In the data rows, 128 means zero.
In each game, the first row plays the second. By how much does the first row win? 10 means about a draw, 20 a big win and 0 a big loss. Wins can go round in a circle. Each row has two weighted sums of its numbers, A and B, taken from their middle values. A row wins by its A times the other's B, less its B times the other's A.
[138 119 146 145 103 114 152 113 109 116 117 107 131 111 109 160 136 114
 126 146]
[103 155 127 133 159 126 109 105 146 133 149 123 144 152 154  95 121 112
 127 134] >> 6
[135 144 134 135 157 124  91  90 142 127 113  98 190 150 135 145 137 105
 109 129]
[119 115 101 138 143 102 117 132 160 144 147 116 119 120 129  97  92 112
 143 120] >> 7
[166 103 111 162 132 119 133 122 128 128  88 141 135 119 110  85 110 110
 113 121]
[142 100 128 169 101 117 160 125 101 128 104 145 147 113 105 115 129 139
 128 118] >> 7
[123 123  85 136 140 122 111 147 147 146 147 131 113 125 135 111  88 111
 133 120]
[142 166 102 141 169 166 116 111 154 147 153 146 147 175 174 128 118 114
 125 113] >> 12
[109  96 171 142 107 126 118 158  96  95 112 110 114 112  97 149 148 116
 130 133]
[119  98 172 128 107 133 136 149 113  85 124 121 106  91  99 146 155 123
 141 129] >> 4
[132 123 161 138 126 110 118 117 125 116 123 113 140 117 103 164 142  96
 121 147]
[139 157 104 122 164 171 124 123 156 109 156 148 129 167 200 111 133 148
 129  70] >> 15
[119  97 166 123 107 120 138 148 123 101 112 115 121  93  89 153 153 112
 119 154]
[141 128 109 158 130 103 140 124 132 136 122 131 141 116  95  94 114 103
 114 131] >> 8
[125 145 129 147 156 132 111  86 135 146 150 119 156 156 139 128 128  96
 107 133]
[133 163 111 126 148 130  97 122 151 144 154 139 115 136 161 115 113 122
 130 143] >> 13
[122  96 149 155 114 118 145 134 109 115 100 130 104 108  96 156 139 124
 127 145]
[131 117 125  90  97 128 156 143 109 122 115 116 114 117 147 169 135 154
 141 147] >> 11
[112 116 143 129 104 121 150 145 108 126  93 119 142 112 132 149 138 131
 128 129]
[124 133 136 154 131 125 114  97 152 117 115 141 145 126 126 111 126 104
 109 156] >> 2
[ 97 137  81 134 145 147 110 152 157 147 165 121  99 126 142  95  96 126
 126 117]
[143 165  96 128 150 129  93 117 146 114 163 121 114 133 160 102 120 117
 122 155] >> 9
[143 108 117 152 132  93 148 146 136 116 119 121 120 122 120  91 114 105
 128 127]
[127 123 104 139 142 117 122 146 156 134 139 110 126 117 122  85  87 121
 132 113] >> 11
[154 115 110 137 119 106 135 134 136 120 118 135 141 110 108  98  99  90
 138 128]
[128 108 119 114 109 125 168 157  90 151 104 122 145 133 139 128 145 157
 114 121] >> 12
[120  84 174 125  93 124 146 166 110  94 125 111 113 113  99 154 160 117
 128 133]
[142 116 109 146 131 108 135 127 135 132 144 143 138 114 116 103  92 103
 142 119] >> 7
[124  91 132 107  87 141 155 157  99 109 106 129 128  98 118 183 139 146
 152 132]
[117 167 113 136 144 139  95 128 142 130 166 142  85 139 145 105 122 149
 127 117] >> 10
[130 111 101 148 135 108 131 147 158 134 138 119 130 134 111  88  81  80
 114 135]
[109 125 127  81 116 123 142 138  89 131 104 126 123 122 137 158 138 171
 143 112] >> 9
[ 87 138  81 127 124 109 108 160 154 139 159 120 104 119 133 113 107 117
 129 113]
[160 128 139 146 138 114 132  89 129 119 112 130 145 122  95 117 115 106
 106 166] >> 18
[138 150 152 154 132 105 113  91 135 126 121 145 136 122 134 101 107 100
 124 161]
[130 121 162 147 105 124 159 130 133  98  92 127 127 100 106 152 140 132
 124 153] >> 12
[100 100 164  80  94 113 119 155 115 110 122  99 112 116 101 154 145 138
 151 139]
[105 174 105 142 145 141  88 123 150 128 163 139  70 141 149  98 141 142
 132 120] >> 14
[126 117  97 145 129 103 124 116 154 119 110 134 125 104 105  89  93 113
 133 125]
[126 145 102 134 165 129  92 114 167 162 155 115 133 131 158 112 105 144
 115  91] >> 7
[128 132 116 147 155 126 102  95 138 127 139 116 186 145 138 136 122 102
 120 138]
[117  97 137  71 103 126 111 165 112 131 124 116 116 115 118 128 153 160
 148 120] >> 10
[120 107 141  88 102 151 146 143 108 124 111 112 122 118 142 178 146 154
 135 138]
[107  84 153  77  85 146 132 181 112 120 137 117 120  99 102 146 162 140
 152 126] >> 4
[109 111 139  57 114 119 107 148 125 138 126 111 106 122 126 151 160 174
 151 118]
[110  98 152 100 103 140 149 174 111 136 139 108 127 124 108 147 169 142
 147 117] >> 6
[145 132 166 161 127 130 133  99 124 117  82 117 131 123 110 137 130 107
 120 161]
[126 149 120 137 144 127  95 109 145 124 140 112 140 143 141  98 132 108
 111 160] >> 9
[143 152 150 129 152 122  97  88 137 127 123 105 167 137 122 147 134 113
 119 156]
[123 106 136 143  97 123 162 135 116 114 106 113 119  83 116 163 143 130
 114 154] >> 9
[126 166  94 128 166 158 106 118 147 149 188 130 140 151 179 140 133 116
 109 101]
[139 130 129  90 102 132 177 147  89 141 130 141 133 156 143 138 142 170
 121 107] >> 5
[139 137 133 141 159 114 118  95 132 143 133 127 159 137 118 110 103 108
 122 116]
[131 138 160 145 127 119 134 110 126 118 107 140 134 120  86 138 123 112
 106 168] >> 9
[109 103 139 125 104 129 137 140  96 116  99 134 126 109 101 135 125 129
 148 126]
[139 135 125 154 142 111 111 106 141 109 110 124 137 127 117 125 144  99
 107 155] >> 13
[131 162 118 129 135 158 114 101 147 159 169 150 116 162 156 110 124 147
 132 140]
[146 114  96 144 130 102 145 131 134 123 120 145 131 115 120 100  97  95
 133 124] >> 9
[131 162 129 133 171 143 100  77 138 147 157 114 172 158 140 138 127 123
 113 135]
[134 142 122 121 155 117 106  92 141 138 148 112 135 121 140 116 123 116
 126 153] >> 10
[142 131 126 122 159 125 114  87 152 128 120 123 129 134 113 108 122 114
 106 155]
[158 105 141 157 113 139 165 104 105 118  96 134 123 124  91 124 136 118
 125 123] >> 9
[145 119 137 141 113 127 155 116 100 133  84 143 139 132 118 122 147 129
 119 123]
[131 127 102 161 138  99 115 124 144 145 125 131 136 108 129  80  91  90
 128 139] >> 13
[136 133 111 154 134  90 153 126 109 134  99 130 129 103 115  98 126 109
 131 118]
[109  98 145  70 109 133 120 149 111 135 140 124 101 129 112 146 150 154
 163 101] >> 17
[119 123 140  76 110 127 132 143 107 159 122 108 127 143 145 143 144 184
 136 112]
[151 167 118 132 143 107 117  96 145 139 129 138 131 138 115  97 126 123
 117 157] >> 16
[137 150 124 150 141 118 100  90 144 130 124 121 139 131 125 119 113 114
 118 142]
[104 107 170 116 100 131 128 169 123  99 113 118 106  94  97 163 144 135
 130 122] >> 8
[154 117 143 144 139 117 119  98 131 107 103 129 134 126 107 131 121 105
 112 165]
[138 131 151 154 123 122 131 104 155 111 106 133 134 114 103 135 146 112
 145 162] >> 9
[124 156 110 118 162 136  89 109 165 136 154 136 118 136 148 114 112 132
 121 125]
[119  74 169 109  91 140 142 168 107  97 117 108 102  98  98 159 149 122
 147 122] >> 13
[132 162 103 116 142 108 103 106 149 153 169 152 119 147 153  99  98 118
 120 126]
[109  84 152 106 103 119 150 183 102 111 117 132  98 109  91 166 160 125
 147 133] >> 4
[126 116 157 139 105 128 170 133 103 110 100 136 116  97 105 162 139 125
 127 147]
[144 164 108 120 142 114  96  94 142 145 148 135 121 140 144  94 109 115
 136 135] >> 11
[133 157 110 117 166 168 108 128 144 140 172 144 131 166 182 134 122 146
 121  98]
[130 102 151  77 103 121 127 155 120 131 126 133 124 135 131 149 162 150
 147 129] >> 10
[145 103 129 120 102 134 171 149  90 119 107 128 135 135 117 118 143 148
 135 116]
[125 128 149 145 118 133 167 136 120 110  81 137 133 121 103 158 127 111
 121 145] >> 11
[112 126 177 145 119 143 128 161 131  87 105 113 126 130  90 140 143  99
 136 128]
[140 112 118 142 129 128 133 123 129 139 121 120 146 119 111  85  97  98
 112 143] >> 5
[136 122 155 154 111 129 148 119 113 115 102 127 142 117  98 146 137 106
 129 150]
[138 159 123 114 162 123  96 105 140 136 139 135 142 139 146 100 114 120
 118 168] >> 12
[123 108 128  75  98 118 133 144 110 150  97 121 131 135 148 142 148 174
 125 121]
[136 127 111  91 111 116 151 138  96 160 137 133 154 141 174 131 133 188
 150 109] >> 8
[142 119 138  94  99 116 139 138 111 132 118 142 116 115 135 173 156 168
 147 122]
[119 161 117 132 154 128  89 110 163 129 169 129 115 153 155 106 115 143
 132 121] >> 10
[111  93 164 113  88 141 135 176  98  94 126 121 100  91 102 155 161 112
 131 140]
[150 142 131 138 166 119 102  74 155 125 144 117 142 134 114  98 124 114
 114 153] >> 4
[137 138 104  92 115 115 166 148 103 140 113 128 129 143 149 126 137 176
 113 105]
[146 153 114 131 150 129 107 102 146 165 152 146 119 147 148  98 106 122
 109 149] >> 14
[144 145 129 133 154 119 103  88 143 148 144 135 137 135 144 100 129  97
 104 161]
[106  85 160  73  93 122 143 159 115 108 127 113 111 122 105 155 162 156
 146 105] >> 9
[118 169 114 117 148 143 102 124 129 128 166 159  88 145 158  97 133 145
 132 125]
[149 121 140 178 142 111 118  86 127 135 117 111 158 135 119 114 113  94
 120 133] >> 10
[132  87 122 129 109 126 142 153 105 142 120 108 145 123 124 153 137 156
 137 120]
[141 108 105 112 102 127 164 139  81 133 106 122 149 131 148 129 147 163
 108 119] >> 9
[111  83 148  85  99 134 125 160 113 119 123 126 107 102 100 155 148 136
 165 111]
[121  97 148 114 103 139 160 145  98 119 100 129 112 108 119 181 131 142
 145 122] >> 11
[118 178  95 143 137 153 101 143 147 121 166 160  69 145 144 108 142 146
 111 116]
[149 169  99 136 162 128 101 100 146 155 156 143 117 142 141 103 120 106
 124 150] >> 10
[125 104 159 137 113 128 120 135 134 110 110 124 136 120  87 159 142  95
 116 140]
[138 126 151 155 133 115 130 103 123 123  94 118 125 127 101 117 119  99
 115 172] >> 8
[129 115 137 103  96 131 157 146 105 114 106 139 132 106 124 171 143 154
 144 129]
[ 98 125  81 129 139 108  99 134 162 155 160 127 106 135 128 101  85 143
 133 107] >> 10
[114 112 166 158 137 121 120 125 120 109 117 135 144 119  89 152 143  96
 125 141]
[161 166 137 148 145 101 119  96 141 125 128 122 121 138 121 112 127 103
 118 169] >> 7
[137 159 153 168 140 106 106  83 142 109 129 132 129 137 120 101 126 112
 108 159]
[142 144 143 154 132 114 135  94 143 112 107 129 147 148  99 104 119 108
 118 163] >> 4
[124 127 163 141 107 131 152 127 113 107  95 137 116 118 125 158 121 110
 140 139]
[147 158 130 133 164 126 129  97 146 135 136  87 154 145 141 146 146 111
 113 114] >> 13
[113 160 105 123 167 140  81 123 163 143 164 115 153 167 172 139 137 131
 117 108]
[142 112 124 137 106 107 159 136  91 123 100 135 142 122 113 125 134 120
 113 111] >> 10
[142 104 124 130 113 121 178 148  95 119 102 133 117 120 127 122 140 150
 107 129]
[129 172 101 140 182 146 106 126 152 145 174 131 132 173 175 136 137 153
 122 107] >> 7
[ 91 110 165 148 101 128 156 174 113  98 106 116 106 100  85 142 161 111
 135 123]
[139 139 104 124 176 165 105 128 153 144 163 142 113 141 175 137 138 142
 131  92] >> 1
[130 116 146 123  98 136 152 140 117 112 107 114 133 107 105 160 136 152
 145 135]
[127 134 134 161 156 113 102 106 141 150 115 114 169 144 120 126 100 107
 106 129] >> 10
[140 137 156 145 133 119 115 104 134 130 111 120 128 133 112 115 116  94
 125 158]
[126 148  92 123 169 163 109 114 162 139 180 142 141 154 170 130 113 131
 117  79] >> 11
[130 161 100 133 156 137  94 120 154 157 149 121 136 143 139 113  88 120
 119 117]
[131 152 110 134 172 115 105 117 161 133 130 119 143 131 134 114  96 116
 120 115] >> 9
[108 129  72 141 139 127  99 147 158 142 165 110 105 119 141 111  77 130
 129 114]
[130 146 125 110 156 132 103  98 135 131 145 136 133 142 148  98 108 117
 111 148] >> 5
[138 173 105 110 143 137  92 113 145 151 173 143  92 147 146 107 135 132
 130 110]
[132 143 136 137 169 124 106 106 157 133 110 114 152 147 144 128 110 103
 112 135] >> 9
[153 110 119 159 108 123 170 133  87 109  98 158 131 113 114 114 139 131
 114 110]
[131 119 133 138 149 107 116 105 142 126 119 114 148 136 102 125 107 104
 104 147] >> 6
[127 128  92 127 128 144 111 144 166 145 164 128  88 125 135 101  90 107
 121 120]
[159 110 126 102 109 146 172 139  92 129 112 150 132 137 144 121 131 170
 126 119] >> 13
[125 108 104 138 138 128 128 132 161 140 135 119 130 111 113  79  92  84
 138 138]
[142 156 115 134 163 120 112 109 136 147 131 107 136 124 142 111 113 121
 118 149] >> 13
[116 128 165 148 143 101 120 122 134 113 132 102 165 152 103 148 131  88
 126 145]
[123 124 158 152 118 133 153 128 118  96 102 155 115  95 101 151 121 127
 127 143] >> 12
[151 141 101  79 121 119 158 143  89 156 121 135 125 179 169 117 127 192
 122 112]
[128 125 149 130 102 119 163 151 117  98  89 155 105  95  96 159 143 128
 137 141] >> 12
[130 142 141 152 149 101 125  87 141 129 116 131 135 116 127 112 112 110
 118 154]
[113 162 104 127 141 145 108 102 149 136 169 141  99 148 161 101 129 142
 132 125] >> 10
[115 176 101 135 168 170 109 114 143 138 173 142 135 167 163 134 126 133
  95  86]
[138 103 113 150 129 107 138 139 144 126 119 126 137 120 106  94  81  90
 121 123] >> 15
[ 92 130  76 139 125 128 120 161 164 139 163 122  91 108 141 108  91 117
 139 114]
[132 158 116 115 147 128  84 102 155 140 157 130 113 146 151  99 117 122
 123 166] >> 9
[118 111 170 148 109 130 134 146 116 102 129 122 141 130 101 142 134  95
 135 129]
[140 117  97 148 131 105 125 127 154 129 119 127 135 125 121  74  90 110
 119 123] >> 11
[138 118 110  85 125  99 176 138  98 145 127 148 156 165 186 128 127 193
 130 111]
[124 101  78 127 109 137 117 144 165 129 154 118 139 119 122  96  86 101
 126 114] >> 8
[137 167 113 132 139 118  94 108 152 126 163 134 112 143 168 116 117 131
 134 109]
[138 110 136 110 103 119 173 146  87 122 105 124 148 112 143 124 132 150
 141 125] >> 10
[137 110 148 148 114 146 170 115 116 115 110 143 136 108 109 156 156 115
 119 164]
[124  89 113 143 146  97 134 107 136 129 119 138 134 137 106  77 107 101
 131 126] >> 10
[ 98  93 169 130  96 136 150 167  99  89 121 114 111 108  90 164 148 128
 147 126]
[134 102 141 164 118 115 151 109 110 123 110 126 132 116 109 132 107  99
 132 121] >> 12
[153 136 100 154 116 107 142 121 137 129 111 148 147 111  95  88 105 114
 111 106]
[161 125 143 157 125 123 144 113 118 122 110 125 131 118  99 137 115 100
 125 154] >> 8
[100  96 175 139 114 128 134 154  99  98 123 131 130 102 102 152 152 115
 129 137]
[153 128 106 161 132 109 129 116 134 134 113 136 138 110 100 105  97 100
 124 115] >> 5
[110 108 128  60 119 127 123 158 111 146 128 113 119 135 132 141 161 154
 152 132]
[116 126  92 141 139 107 129 161 162 144 152 112 118 120 134  99  93 117
 115 113] >> 3
[125 163  99 132 156 144  95 105 176 131 161 123 157 128 150 115  75 122
 124  95]
[136 165 104 123 180 158 116 102 154 160 166 127 144 156 174 132 131 130
 115  87] >> 10
[137 128 109 141 138 108 150 121 140 118 118 129 135 115 119  91 122 105
 126 139]
[137 109 106 108 114 129 158 141  84 142 129 146 137 147 146 137 123 167
 128  99] >> 10
[123 129 130  71 109 120 127 143 102 148 137 120 142 129 156 149 139 176
 161 125]
[120 120  90 113 126 128 128 141 154 142 165 119 125 116 135  92  76 113
 126 123] >> 6
[125 147 105 127 163 136 101 122 151 140 150 122 136 137 148 116  99 133
 124 108]
[114 115 127 101 103 148 159 159  92 139 118 131 112 103 149 178 153 168
 149 121] >> 12
[148 146 103 112 158 137 118  89 156 171 161 124 116 155 152 107 128 133
 128 157]
[142 130 134 144 140 119 130 105 125 122 105 126 129 118 101 131 115 104
 124 155] >> 7
[136 127 151 164 132 119 105 127 118 118 132 104 148 144 109 135 150  95
 120 146]
[123 165 102 143 178 149 117 114 161 133 179 126 125 151 181 135 133 122
 124 105] >> 10
[134 119 139  99 130 135 138 160 104 132 112 129 107 121 152 171 138 162
 150 142]
[139 129 116 105 124 128 167 153  90 136 123 132 130 140 146 137 143 175
 120 106] >> 11
[131 154 110 132 167 157  97  92 143 159 156 112 161 163 164 128 122 130
 121 116]
[147 161 140 145 156 118 110  93 143 120 119 140 142 115 135 103 122 107
 119 148] >> 12
[121 132 138 146 149 131 115 102 118 111 113 120 161 150 101 154 125  89
 107 136]
[136 142 123 138 169 138 110  81 135 152 157 108 169 156 167 131 132 115
 124 128] >> 13
[112 155  78 131 136 145 112 148 162 148 170 127 100 114 138 105  96 111
 135 113]
[135 149 116 140 177 117  85  94 156 146 140 117 127 161 151  98 111 104
 122 153] >> 9
[127 154  99 138 143 123  98 111 155 147 152 141 104 132 157  94 121 133
 143 121]
[102 108 135 139 110 123 156 149 112 103 109 130 111 101 102 156 152 142
 143 129] >> 11
[153 149 123 156 143 119 103  97 157 137 131 126 132 135 126 111 118 131
 130 148]
[115 152  98 146 158 171 107 125 157 140 173 145 105 148 164 125 121 129
 120  90] >> 10
[113 132 166 162 131 120 102  97 129 121 126 131 167 135 102 147 122  91
 114 152]
[148 101  97 165 136 119 163 128 126 114 109 138 137 133  84 103 112 106
 137 143] >> 2
[116 115 145 149 126 110 144 131 124 113 101 129 140 111  88 148 133 128
 126 130]
[155 123 101 119  96 114 169 139  76 147 107 143 124 135 144 117 132 141
 108 119] >> 11
[134 149 101 119 144 143  87 107 162 135 149 127 135 142 146 110 105 132
 128 123]
[126 125 122 150 145 111 108  93 144 157 122 103 161 134 105 116 118 101
 113 123] >> 8
[ 90 120  78 121 140 148 110 154 164 148 169 118  98 108 132 106  90 123
 138 114]
[116 101 129  74 100 112 116 143 127 142 126 119 128 112 114 138 170 157
 164 128] >> 14
[107  96 164 117  83 140 118 165 114 103 126 123 113 107 101 144 166 102
 141 122]
[141 115 146 134  97 120 149 122 120 105  84 129 127 103 107 154 138 121
 133 145] >> 10
[152 142 114  70 104 122 155 141  91 149 136 133 170 158 169 129 131 164
 131 111]
[119 162  93 122 173 136  93 134 174 135 155 118  86 145 166 104 103 140
 112  71] >> 8
[136 161 109 123 156 159 129 109 144 131 154 133 127 161 191 133 114 147
 139 100]
[ 99  88 172  97  95 140 115 169 119 105 131 114  96  92  90 157 148 123
 150 117] >> 9
[133 156 111 118 155 140  78 116 153 145 153 128 128 124 158  95  99 127
 131 130]
[133 152 134 140 161 125 123  96 137 126 124 133 123 120 120 104 106 111
 120 166] >> 13
[147 117 152 154 128 115 140 133 121 122 116 124 136 126  93 143 114 123
 127 118]
[119 174  98 113 167 146 112 103 141 154 164 124 156 167 174 131 124 134
 122 111] >> 6
[119 117 137 104  97 145 164 163  97 107 115 127 123 110 126 164 155 154
 150 143]
[132  99 154 119 104 138 168 153 102 104 104 138 128 108 123 157 143 141
 143 136] >> 3
[161 139 130 132 140 111 109 106 153 113 125 124 140 136 128 100 103 117
 123 153]
[117 122 133  84  98 136 134 146 111 142 126 136 110 116 142 168 143 160
 149 110] >> 9
[118 124 134  81  95 141 132 155 101 133 118 132 122 113 134 163 142 163
 155 126]
[126 107 132 143 116 119 142 143 111 112 107 119 133 119 108 127 138 121
 128 115] >> 9
[130 168  99 138 145 140 101 101 146 139 171 138  88 151 152 111 132 145
 123 107]
[134 141 142 140 138 116 104  84 163 128 112 127 138 143 133  95 124 109
 125 139] >> 13
[140 160 100 115 169 161  95 120 154 158 157 116 136 158 161 132 129 141
 121  88]
[123 166 101 128 154 132  82 118 136 148 163 130  99 128 166 115 137 128
 111 121] >> 11
[133 118 143 131  90 156 156 153 115  94 108 135 123 104 119 164 148 154
 141 140]
[111 165  95 134 160 128 121 118 160 146 158 133 137 149 139 111 106 123
 113 124] >> 9
[104 106 162 117 105 128 132 155 114  82 122 120 106 107  87 150 142 116
 125 131]
[110 139 130  65 114 118 131 121 105 150 136 128 125 142 163 144 142 190
 145 116] >> 10
[130 176 114 141 150 162 110 137 148 131 176 179  80 122 157 121 139 136
 124 105]
[132 124 111  87 121 115 163 147 109 155 124 136 149 157 162 124 121 191
 147 105] >> 13
[113 122  86 129 142 138 115 149 169 146 155 119 114 122 139  95  85 115
 112 101]
[126 102 157 152 103 125 153 146 123  98 108 135 139 108 112 178 148 136
 126 147] >> 7
[104  99 156  69  89 141 118 166 105 110 112 125 116 104 117 149 151 137
 147 138]
[120 160 114 124 174 155 100 104 150 153 168 130 155 178 180 143 131 127
 130 111] >> 11
[146 165 106 124 174 150 113 102 158 141 163 114 163 170 155 127 124 127
 117 100]
[131 119 165 140 132 105 119 124 123 116 120 124 154 135 121 128 138 101
 118 150] >> 18
[135 156 103 124 147 138 101 127 154 149 160 154 104 141 171 113 135 127
 127 125]
[110  83 166 106  95 129 131 168  96  98 131 127 119 101 111 160 163 116
 154 127] >> 17
[121 162 109 128 168 142 111 110 147 142 168  97 160 160 152 136 129 114
 118 123]
[128 127  74 140 137 130 107 159 158 155 150 117 144 109 119  91  76 116
 106 114] >> 10
[140 128 112 103  95 118 172 161  92 151 127 144 140 150 147 129 139 187
 115 106]
[144 123 128 113 106 122 155 142  94 140 128 145 137 140 160 134 127 180
 116  93] >> 15
[132 150 100 136 140 150  93 107 155 144 162 134 128 156 134  97 117 112
 141 154]
[150 151 100 129 172 175 117 112 151 141 153 145 132 163 181 133 125 136
 115  74] >> 18
[137 164  86 114 166 164 116 125 162 132 156 145 122 184 190 127 138 147
 132  89]
[114 140  96 135 147 149 104 117 150 150 160 118 113 143 150 114 124 146
 126 143] >> 7
[101 121  79 132 130 138 113 143 149 143 154 110  96 132 143 113 106 111
 128 101]
[103 103 163 125  89 129 122 182 100 105 145 115 108 110 107 144 155 110
 149 117] >> 2
[119 144 101 131 168 129 111 105 168 150 146 113 150 137 151 111 105 117
 121 120]
[106 166 119 130 140 131  99 129 147 124 163 131  82 133 151 108 142 133
 126 120] >> 11
[132 112 133  74  99 129 121 154 114 136 127 121 118 128 127 153 152 156
 150 130]
[141 135 108  77 123 107 128 121  88 165 127 130 155 160 173 122 126 183
 121 118] >> 9
[144 128 117  93 108 107 165 145  77 160 120 140 129 154 160 124 131 194
 118  89]
[131 100 142 104  96 128 137 142  97 119 118 132 126 111 137 183 137 160
 148 115] >> 10
[140 112 140 141 108 131 155 138 112 124  93 140 126  88 113 150 157 135
 131 136]
[137 113 140 144 138 125 149 134 122 100 109 128 147 120  93 126 133 106
 118 143] >> 9
[131 121 149 148 123 122 160 109 122 111 101 125 128 104 116 140 124 105
 112 158]
[123 114 145 126 106 150 150 187 112 117 108 132 135 121 131 140 151 147
 128 114] >> 9
[131 147 103 130 166 124 110 106 160 153 164 127 152 136 137 115 115 121
 118 105]
[128 103 115 119 108 124 154 132  84 130 104 143 137 137 137 142 134 159
 105 118] >> 10
[136  91 145 136 104 132 166 131 108 114 102 133 122 100 103 175 145 135
 136 118]
[110 106 117  74 110 128 135 147  93 144 133 113 128 138 146 136 156 180
 128 127] >> 8
[110 129 141 146 134 136 101  84 116 118 114 116 153 150 105 139 134  94
 109 127]
[121 142 131 142 144 128 130  98 148 125 117 121 144 134 119 105 119 110
 118 149] >> 7
[108 109 146 146  94 127 163 141 117 106  98 138 115 113 131 166 137 125
 135 146]
[142 150 148 148 159 131 102  89 145 144 152 108 178 154 145 127 127 120
 121 131] >> 9
[106  96 137  72  79 114 111 167 110 134 124 103 122 120 119 153 149 134
 166 131]
[141 112 116 141 100 119 183 129  82 129 101 143 140 129 146 133 136 144
 110 127] >> 9
[134 141 150 166 132 115 144 100 140 109 102 128 133 125 103 125 144 122
 117 164]
[122 128  77 135 153 117 128 143 152 146 145 116 112 105 133  94  76 110
 132 129] >> 8
[116 100 135  78 114 128 144 144  93 152 118 116 136 126 153 145 140 176
 145 118]
[141 118 126 150 107 117 145 133 125 121  91 135 132 123 115 109 118 123
 125 130] >> 8
[138 162 109 132 144 126 113  96 167 131 153 137 130 136 154 119 103 124
 132 150]
[ 94  91 161 143 118 130 134 149 104  94 131 135  94  81  79 135 152  99
 122 138] >> 14
[123 170  96 128 174 165 118 118 154 130 158 152 131 174 206 134 102 143
 130  87]
[106 101 161 151 105 110 167 132 111 110  90 124 119 108 106 154 132 125
 131 149] >> 9
[139 110 144 126  96 150 163 171  95 109 103 141 134 116 105 185 126 134
 141 140]
[122 159 112 115 153 147  98 119 166 148 172 144 119 149 151  97 112 123
 120 145] >> 14
[151 132 122  90 112 126 154 140  97 135 137 147 143 140 159 135 140 170
 144  91]
[125  92 172 131 100 119 140 154 112  92 112 131 118 107  93 147 146  99
 119 133] >> 12
[142 106 126 173 132 112 144 122 116 112 104 128 123 117  95  93 105 103
 138 134]
[127 114 103 141 141 112 125 138 153 156 135 121 143 122 126  91 103 102
 107 130] >> 4
[134 129 164 154 120 130 150 124 129 101  79 143 114 113 108 143 120 128
 125 150]
[119 153 117 131 135 142  97 127 142 133 141 145  95 136 125 109 140 128
 136 100] >> 10
[139 154 152 157 150 110 124  94 137 110 107 131 139 140 110 116 128 119
 128 153]
[108 109 170 130 100 134 120 145 105  94 134 117 138 114  88 156 150 107
 134 138] >> 10
[118 125 144 123  97 143 162 129 104  95  94 119 119  92 100 165 144 140
 131 153]
[113  92 161 129 109 114 136 158 112  98 116 131 113 113  86 158 152 119
 140 121] >> 13
[136 127 101  96 112 125 170 134  87 146 110 125 139 151 137 117 143 159
 117 111]
[125 108 125 137 108 113 165 132  84 115 121 136 146 126 136 126 151 165
 111 106] >> 9
[127 161 112 142 152 145  93 107 149 140 162 114 160 156 170 149 112 121
 115 111]
[123 119 131 111  93 130 146 144  99 131 109 125 123 103 131 166 132 149
 140 125] >> 6
[135 157 114 139 164 119  98  99 148 125 147 129 141 125 128 106 128 116
 141 146]
[137 115 140  87 108 124 157 144 108 130 116 134 137  90 130 179 129 181
 154 122] >> 9
[114 115 138  97 100 136 135 151  98 131 123 132 132 130 150 172 149 176
 151 127]
[152 158 134 146 144 108 100  97 158 122 135 105  99 141 120  99 107 110
 106 144] >> 13
